Each row has a name. Each question is about the rows just above it.

[1.22,-3.21,4.31,-3.39,-0.82] = mapov
[1.60,-6.36,0.52,-2.60,-3.40] = zod
[-1.27,-1.02,-0.52,-2.35,-0.29] = deriz
[1.27,0.28,-4.89,1.45,2.20] = Pilu
[2.16,0.18,2.52,3.98,-5.10] = pef
[-2.08,1.26,2.19,-2.82,2.11] = kivu
[-3.08,2.25,-1.96,-3.41,0.03] = fus
[-8.62,-1.80,3.42,3.32,-3.37] = zupa
Right after [2.25] comes -> [-1.96]
What comes right after [1.26] in the named rows? -> [2.19]
The entry that follows [-2.82]: -> [2.11]
What comes right after [1.45] in the named rows? -> [2.20]
The entry that follows [0.18]: -> [2.52]

[-5.92,2.68,3.47,-2.64,-3.76]  supi
[3.13,-2.38,-1.62,1.77,2.69]  bef
[3.48,3.47,0.24,0.86,4.39]  tisa
The entry that follows [-2.64]: -> [-3.76]
Right after [3.48] comes -> [3.47]
What comes right after [1.77] in the named rows? -> [2.69]
What comes right after [3.13] in the named rows? -> [-2.38]

[3.86,-7.75,5.52,1.84] : Zife
[1.33,0.79,-0.12,0.90] : Tad
[-1.62,4.57,-7.42,0.80] : Fofos
[-2.55,-1.65,-1.66,0.09] : Zedu
[-1.03,0.64,-0.44,-0.51] : posek
What comes right after [-1.66] in the named rows? -> [0.09]
The entry that follows [0.79]: -> [-0.12]
Right after [-1.62] comes -> [4.57]

[3.84,2.02,2.15,-1.29,-1.51,0.03,-2.53]  nonak
[1.81,1.66,3.73,0.42,0.33,-1.32,0.68]  devug
[3.41,1.61,2.21,-1.32,2.16,1.92,-2.31]  lis
[2.22,-1.13,5.55,-7.07,-2.05,0.22,-1.33]  rupug
[3.41,1.61,3.28,0.34,-1.13,0.39,-2.31]  tal
Right after [3.84] comes -> [2.02]
Right after [0.33] comes -> [-1.32]
Right after [3.28] comes -> [0.34]
The entry that follows [0.34]: -> [-1.13]
The entry that follows [2.22]: -> [-1.13]
The entry that follows [2.15]: -> [-1.29]

